Named moves come first, each a turn or a mirror and shown by rows before and after it. Which of them, in which order, take the first row of each pair that follows to the second? Write the first one first, as in the answered first pair.
move Dip:
[-16  27 -10  -7 -32 -44  25 -23  29  -7 -12  24  14] => [-25  22 -24  -1 -30 -42   2  -6  25 -14  -3  23  33]
[ 27  -7   2  -2  -5  -8  31 -21  43  13 -27 -22  12] => [ 16 -23 -23   3  10 -16   1   7  29  -5   1 -27  53]
[ 21 -11 -13 -19 -16   5  67   9  -3  11 -16   6 -22] => [  8 -29 -37 -18 -10   1  33  40 -18  -5  14   5  15]
move zupag:
[ 42 -19 -48  15   9  20   9  16 -15  16 -17 -17  18] => [ 35   7  -2   3   1  26  30 -29   4  22 -38  -9 -21]
[-19  31  31   3  -1  27   5  -7  -7  22  -7   5 -54] => [-10  -6 -29   7  17  24 -31  53 -29   8  31 -10   5]
[-10  -8  32   7   3  -4  22 -64  49 -31  -8  -4 -29] => [ -2 -50 -30   8  21 -17 -12   0  24 -43  23 -20  44]
move pokek:
[ 27 -21  60  12 -29  22  29 -11  16   6 -26 -41 -38] => [ 15  15  59   3 -67 -12  24 -39  32 -13  -3 -11 -17]
[ 33 -35 -21 -16  33  21   9  21  -6   4 -21 -22 -25] => [-12   2  39 -15  27   3 -17 -25  -6 -10 -10  -6 -57]
[  8 -21   8  -6  13  -2  -3  14 -13   1  11 -12   3] => [  2   0  27 -12   7 -12 -15   1 -14  -3   4  -1 -14]

Between the rows of a pair lie 2 to 3 moves.
[-41   6  30  21  31  13 -52  34 -49 -39 -12 -15 -22] => [-35  54  46   5 -30 -12  -5 -41  -5 -23  -8  18 -38]
pokek, Dip
[ 39 -33 -27  14 -42  21  60   8  14  26 -31   3  69] => [ -4  16   7   7 -66 -21  42 -43  27  10 -12  32  64]
pokek, pokek, pokek
[ 49  -3 -43 -26   6  -5  61  39   4  37  17  39  59] => [ 27  52  34 -29 -21 -16  73 -33  13  37   4  59  -5]
zupag, Dip, zupag
[ 26 -33   8 -15  33  33   8  22 -14   3 -29 -45  -3] => [ 25 -29 -32 -21  -7  -9  14  15   8  -4   1 -18  51]
pokek, pokek, pokek
[ -6   8 -37   7  -3 -36 -45  25   3 -16  33  -8  38] => [ 10  25  38  11  14  12   1 -15  11  12 -24 -23 -51]
pokek, zupag
[ 30 -13  53  -9 -10  50  51 -39  25  27 -29   2 -38] => [ -9 -31 -28 -16  -1 -17 -35  10   3 -23  66  16  72]
pokek, Dip
[ 21  31  13 -16 -30   9  58 -40  26  25 -21  31 -62] => [  8 -11 -78 -23 -14 -31   0  25   7  -8  41  20  56]
pokek, Dip
[  0 -32  30  11  36  48  16  25 -15  10 -36 -32 -42] => [-37 -21  -5   7  11 -22 -47  38 -19 -30  37  -2  37]
pokek, zupag
[ 17 -10  -6 -35  -8  16  78  -4   5  61 -19  -9  14] => [  5 -17   4 -30   9  25  72   6  -6  56 -33 -21  -3]
pokek, zupag, Dip
[  2  42  38 -18 -56 -29 -10 -60  11 -26   5  16  -2] => [ 25  32  22 -20 -61 -12  16 -71  28 -11 -17  12 -14]
zupag, Dip
[-55  26  18   4  19  14 -89  39 -32 -28  67 -48   5] => [ 32 -31 -75  -4  -2  40  -4  73  19  10  53 -42  54]
zupag, pokek, pokek
[ 14 -27 -49  22  -5 -25 -23  47  -8   0  33 -41  14] => [ 13  18 -17   7 -59 -40  28 -35  35  11  19  -6 -18]
zupag, pokek
[  15   27   49    2  -45   18   17  -54    8   14  -22   32 -111] => [  14    9   56    8   -1   39    4  -31   -4   12  -35    9 -122]
Dip, pokek, Dip
[  3  -7   4  -8  -9  34  13 -37  13  21 -36  -5 -20] => [-40  -2  11  -9  -1   9 -45 -27 -19  -8  11  -5   6]
Dip, pokek, pokek
[-25  27  40  20   8  44  -6  -8 -27  40 -13 -12 -56] => [  4  40 -26  -3 -46  16  48 -30  27  51  11  22  -4]
pokek, pokek, zupag
[ 19 -31 -75 -13 -38  -4  36 -16   0  38   1  24  46] => [-27 -48 -40  -3  28  16 -45  34 -67  11  16 -11  37]
pokek, pokek, zupag
[ 38  16  38  -9  -9  20  41 -35  26   9 -34  -4 -65] => [ 12  29 -15 -24 -53 -37  20 -35  47 -16  27  27  14]
Dip, zupag, pokek
[ 37 -18 -14  33  36  30 -17  59 -31   5  11 -15  -8] => [ 22  36 -17  12 -36 -27  17 -21  28  -2  37  46  14]
Dip, pokek, pokek
[-32   5  26  -1  16 -24 -22 -11 -25 -29   8  14 -16] => [ 20 -15   5  -2   6   6  40  -3  -2   9 -37   5 -30]
pokek, pokek, Dip
[ 13   3  44   1   7  37  36 -27  13  27 -43   0 -66] => [-29  45  33 -12 -35 -34  -1 -57  23   0  20  39 -14]
pokek, Dip, zupag
[ 23  17 -22  -2 -38  -2  42 -26  35  19   6   9   5] => [ -1 -15  13  14  34  44 -11  17 -18  16 -15 -34 -38]
pokek, Dip, pokek
[ 39  -4 -35  -4 -26   4  57  -9  60  28 -12   6  10] => [-31 -11 -30  12  17 -18 -58  45   0 -10  32 -18  57]
pokek, pokek, Dip
